A single turn carries every row of the set below to another of its rows. Some are shown first; where does it send the rows asked next?
k866: .08 -.20 -.09 -.31 .30 .19 .01 .06 -.13 .24 .27 .22 -.37 .12 -.15 -.01
 .20 .16 .10 -.29 -.61 -.17 -.11 -.28 .28 -.20 -.20 -.02 .22 .26 -.21
 .03 -.23
k142: .02 -.09 -.13 -.39 .37 .27 .08 -.10 -.13 -.05 .39 -.34 .04 .06 .34 .03
 .16 .07 -.14 -.13 -.18 -.35 -.21 -.40 .11 .02 -.41 -.24 .10 .12 -.32
 .00 -.30
k288: -.31 -.10 .23 -.37 .15 .05 -.01 -.10 -.16 -.22 .39 -.24 .24 .07 -.06
 -.02 .18 .19 -.18 -.12 -.19 -.16 -.16 -.31 .43 .02 -.24 -.35 -.12 -.11
 -.32 .17 -.01
k664: .20 -.22 .15 -.33 .35 -.02 .12 .20 -.12 -.17 .34 -.20 .23 .12 .18 .09
 -.12 .24 .23 .09 -.49 -.53 -.03 -.52 .27 -.01 .11 .09 .10 .17 -.29 .18
 -.14
k930: -.10 .00 .03 -.21 .25 .32 .12 .01 .07 .07 .14 .10 -.41 -.22 .03 .00 .10
 .17 .08 -.42 -.13 -.05 -.17 -.46 .21 -.14 -.07 -.04 .12 .39 -.24 -.24
 -.33
k622: .02 -.22 -.13 -.30 .36 .18 .04 .06 -.11 .24 .25 .16 -.42 .10 -.16 -.05
 .22 .13 .12 -.30 -.56 -.14 -.13 -.36 .32 -.21 -.19 -.01 .15 .28 -.21
 .00 -.31
k843: .00 .20 .09 -.23 .12 .12 .05 .36 -.10 -.19 .16 .13 -.10 -.05 -.06 -.19
 -.10 .23 .25 -.26 -.21 -.19 -.01 -.33 .33 .05 .18 -.17 .27 .23 -.26 .11
 .16
k166: -.08 .15 .13 -.27 .12 .10 .12 .37 -.08 -.18 .20 .14 -.04 -.06 -.08 -.24
 -.10 .22 .30 -.25 -.34 -.20 .02 -.39 .30 .01 .24 -.17 .17 .28 -.28 .23
 .11
k231: -.21 -.33 .39 -.15 .23 .00 .07 -.19 .03 .05 .24 .06 -.10 -.08 -.30 .09
 -.05 .40 .02 -.14 -.22 -.25 -.23 -.30 .46 -.19 .03 .19 -.05 .21 -.19
 -.04 -.19
k233: -.42 -.11 .31 -.37 .18 .10 .03 -.08 -.08 -.39 .37 -.36 .13 .00 .05 -.04
 .08 .20 .00 -.15 -.10 -.25 -.12 -.37 .35 .06 -.10 -.33 -.06 -.04 -.41
 .14 .02
k77: .12 -.24 .49 -.24 .11 .08 -.09 .00 -.22 -.11 .13 -.09 .02 -.08 -.16 -.01
 .11 .11 -.08 -.03 .04 -.33 .02 -.25 .22 -.11 -.09 -.13 .16 .33 -.49 .02
 -.15
k987: -.07 .12 -.20 -.27 .20 .06 .27 .13 .14 .20 .23 .07 .11 .25 .13 -.07 .04
 .20 -.01 -.12 -.56 -.18 -.14 -.57 .31 .11 -.10 -.02 .00 .10 -.34 -.24
 -.13
k961: -.06 -.19 .04 -.43 .19 .33 -.07 .00 .03 -.19 .32 -.22 .21 .05 .05 .07
 .16 .03 .19 -.16 -.42 -.20 -.14 -.64 .01 .07 -.13 -.34 -.13 .23 -.37
 .22 -.51
k614: -.08 -.13 -.18 -.19 .45 .13 .11 -.06 -.19 -.22 .51 -.02 -.09 -.28 .06
 .15 .12 .38 .24 -.33 -.48 -.24 -.09 -.46 .37 -.10 -.32 -.08 -.17 .18
 -.19 .01 -.35
k124: -.26 -.15 .34 -.16 .21 -.05 .13 -.16 -.07 .16 .17 .16 -.14 -.02 -.15
 -.04 -.03 .43 -.05 -.17 -.17 -.26 -.27 -.22 .43 -.11 -.12 .22 .00 .23
 -.14 -.01 -.03
k648: .04 -.07 .51 -.42 .14 .28 .04 -.04 -.25 -.08 .03 -.08 -.18 .20 -.11 -.06
 -.09 .18 -.08 .02 -.01 -.14 -.26 -.34 .31 -.07 .14 -.13 .19 .16 -.16
 .21 -.08
k653: -.01 -.04 .46 -.40 .13 .25 -.01 -.04 -.25 -.10 .06 -.11 -.18 .23 -.05
 -.02 -.10 .16 -.10 .00 -.05 -.21 -.33 -.39 .25 -.07 .21 -.13 .22 .13
 -.11 .20 -.09
k191: .19 -.18 .13 -.26 .33 -.01 .15 .19 -.05 -.26 .32 -.20 .27 .06 .18 .12
 -.15 .17 .18 .06 -.34 -.60 -.05 -.49 .19 .01 .12 .06 .08 .23 -.29 .16
 -.23
k103: -.09 .19 -.14 -.34 .21 .03 .24 .12 .10 .18 .22 .06 .07 .29 .14 -.15 -.10
 .24 .08 -.12 -.58 -.19 -.20 -.59 .32 .07 -.05 -.07 -.07 .04 -.25 -.16
 -.13
k969: -.23 -.08 -.20 -.33 .45 .24 .06 -.06 -.15 -.25 .54 -.05 -.15 -.26 .05
 .16 .09 .33 .25 -.43 -.33 -.17 -.26 -.39 .37 -.08 -.24 -.07 -.05 .23
 -.07 .16 -.24
k267: -.10 -.22 .02 -.49 .23 .35 -.08 .02 -.02 -.19 .27 -.25 .23 .05 .10 .05
 .13 .06 .18 -.10 -.34 -.24 -.13 -.60 -.01 .01 -.19 -.34 -.11 .18 -.34
 .24 -.49

k653 turns into -> k961
k77 turns into -> k142
Now find these:
k267 turns into -> k622
k987 turns into -> k843
k233 turns into -> k614
k664 turns into -> k103
k288 turns into -> k969

A single turn carries every row of the set below to another of its rows. Some are shown first; where does it send the rows asked next?
k176: -.21 .21 -.14 .05 -.27 .04 -.22 -.10 -.15 -.02 -.05 -.01 .22 .12 -.36
 .04 -.06 .05 -.28 .23 -.02 .01 -.06 -.07 -.16 -.12
k342: .02 .10 .07 .09 -.01 .23 .20 .09 -.09 .09 .02 -.05 -.11 .03 .07 -.22 .11
 .20 .23 .10 .07 -.35 -.02 -.05 .29 -.04
k899: -.23 .20 -.04 .09 -.26 -.05 -.24 -.14 -.22 -.04 .02 -.01 .20 .08 -.31
 .12 -.13 .09 -.23 .20 .01 .01 -.12 -.08 -.16 -.11
k393: -.34 .18 -.13 .00 -.22 .08 -.12 -.04 .00 -.01 -.16 .01 .38 .14 -.35 -.07
 -.14 .04 -.23 .08 .08 -.02 -.04 -.05 -.10 -.06
k885: -.06 -.08 .05 -.10 .11 -.11 .10 .15 .18 .05 .04 -.02 -.23 .05 .14 .22
 .19 -.02 .17 -.24 .22 -.03 .04 .12 .11 .10
k650: -.09 -.12 .10 -.18 .20 -.06 .04 .23 .24 .03 -.05 -.01 -.23 .14 .09 .10
 .26 -.02 .06 -.20 .19 -.12 .04 .09 .11 .08
k590: -.04 -.15 .06 -.02 .16 -.07 .18 .24 .23 .06 -.01 -.10 -.20 .10 .11 .18
 .21 .00 .01 -.19 .20 -.05 -.05 .11 .23 .03
k706: .01 .01 .02 -.17 .06 .04 .02 .11 .24 .23 .09 -.16 -.25 .12 .21 .13 -.02
 .12 .10 -.28 .13 -.09 .00 .16 .01 .11
k275: -.30 .18 -.15 .11 -.25 .06 -.02 -.06 -.01 .01 -.12 -.04 .41 .08 -.32 .00
 -.19 .05 -.22 .08 .10 .04 -.10 -.03 -.04 -.08
k438: -.05 .07 -.01 -.06 -.03 .22 .20 .09 -.20 .10 -.09 .01 .40 -.08 .20 -.01
 -.04 -.10 -.13 .10 -.24 -.10 -.12 .13 .30 .10
k833: -.10 -.20 .07 -.21 .12 -.19 .16 .16 .00 -.15 -.18 .18 .05 -.05 .16 .08
 .36 -.18 -.11 .00 -.03 -.04 .00 .02 .08 .08
k398: .02 .16 .04 .07 -.07 .18 .18 -.01 -.14 .08 .08 .00 -.13 -.03 .11 -.15
 .08 .19 .36 .04 .10 -.29 .05 -.04 .20 .00
k683: -.19 .20 -.14 .10 -.27 .04 -.18 -.08 -.15 -.01 -.05 -.04 .23 .11 -.36
 .05 -.06 .06 -.31 .24 -.01 .02 -.08 -.07 -.11 -.14
k424: -.21 .17 -.03 .13 -.22 -.01 -.21 -.10 -.20 -.04 .00 -.05 .22 .11 -.33
 .08 -.11 .11 -.32 .22 .00 -.01 -.17 -.08 -.10 -.16
k816: -.19 .22 -.15 .09 -.29 .03 -.19 -.13 -.16 -.02 -.02 -.02 .22 .09 -.34
 .08 -.08 .06 -.25 .22 -.01 .04 -.07 -.06 -.15 -.12
k206: -.11 .10 .03 -.29 .03 .25 .01 .10 -.17 .06 -.16 .12 .35 .00 .15 -.12 .03
 -.13 -.09 .09 -.26 -.23 .00 .11 .15 .16
k459: .11 .11 -.04 -.10 .00 -.07 -.17 -.09 -.30 .17 .16 -.07 -.04 .31 .06 -.06
 -.20 .05 -.18 .00 -.27 .02 -.02 .11 -.20 -.14
k860: .11 .06 -.01 -.09 .04 -.02 -.15 -.02 -.25 .18 .12 -.10 -.03 .36 .03 -.14
 -.17 .07 -.28 .04 -.30 -.02 -.07 .09 -.14 -.18
k460: -.08 -.17 .04 -.17 .05 -.23 .20 .09 -.05 -.14 -.11 .19 .06 -.12 .20 .18
 .31 -.19 -.01 -.04 .01 .04 .02 .04 .07 .11
k692: -.01 -.17 .19 .01 .14 -.03 -.04 .07 .11 -.20 -.07 -.12 -.21 -.17 .01 .00
 .36 .01 -.08 -.12 -.02 -.20 .12 .07 -.18 -.09
k598: .15 .06 -.04 .01 -.01 -.06 -.09 -.07 -.29 .19 .17 -.13 -.01 .29 .07 -.05
 -.22 .07 -.23 .02 -.28 .06 -.09 .12 -.11 -.19
k384: .03 -.13 .14 .11 .05 -.11 .04 -.03 .05 -.19 .02 -.11 -.20 -.27 .08 .14
 .27 .02 .05 -.16 .03 -.07 .14 .10 -.19 -.06
k197: -.24 .19 -.03 .04 -.22 -.01 -.28 -.10 -.19 -.05 -.02 .00 .19 .13 -.34
 .04 -.09 .08 -.30 .22 .00 -.04 -.13 -.09 -.17 -.13
k448: -.06 -.23 .05 -.09 .08 -.20 .27 .15 -.02 -.12 -.15 .13 .08 -.10 .19 .15
 .32 -.16 -.12 -.01 .00 .03 -.07 .03 .16 .05
k374: -.08 .17 -.03 -.20 -.09 .16 .09 -.04 -.26 .08 -.04 .13 .34 -.13 .22 .04
 -.06 -.13 .08 .03 -.21 -.08 .02 .15 .13 .21
k300: .02 -.03 .04 -.07 .09 .06 .10 .18 .26 .24 .07 -.21 -.21 .15 .20 .11 -.01
 .14 .00 -.24 .12 -.10 -.08 .15 .12 .05
k684: -.02 -.02 .06 -.20 .13 .09 -.01 .19 .28 .21 .02 -.17 -.24 .20 .16 .03
 .03 .12 .00 -.24 .10 -.17 -.02 .14 .04 .08
k498: -.02 .13 .08 -.04 -.01 .22 .10 .05 -.11 .06 .00 .03 -.13 .04 .06 -.25
 .14 .18 .31 .07 .07 -.38 .08 -.06 .17 .01
k237: -.33 .22 -.17 .02 -.27 .03 -.10 -.11 -.04 .01 -.11 .02 .38 .07 -.31 .01
 -.19 .04 -.13 .06 .11 .04 -.01 -.03 -.13 -.03
k527: .05 -.21 .16 .21 .12 -.05 .12 .08 .10 -.16 -.02 -.21 -.16 -.22 .05 .09
 .30 .04 -.13 -.11 .00 -.11 .02 .09 -.03 -.14

k393 turns into -> k237
k384 turns into -> k527
k206 turns into -> k374
Now find these:
k300 turns into -> k684
k885 turns into -> k590
k816 turns into -> k683
k860 turns into -> k459
k197 turns into -> k899
k398 turns into -> k342
k833 turns into -> k460

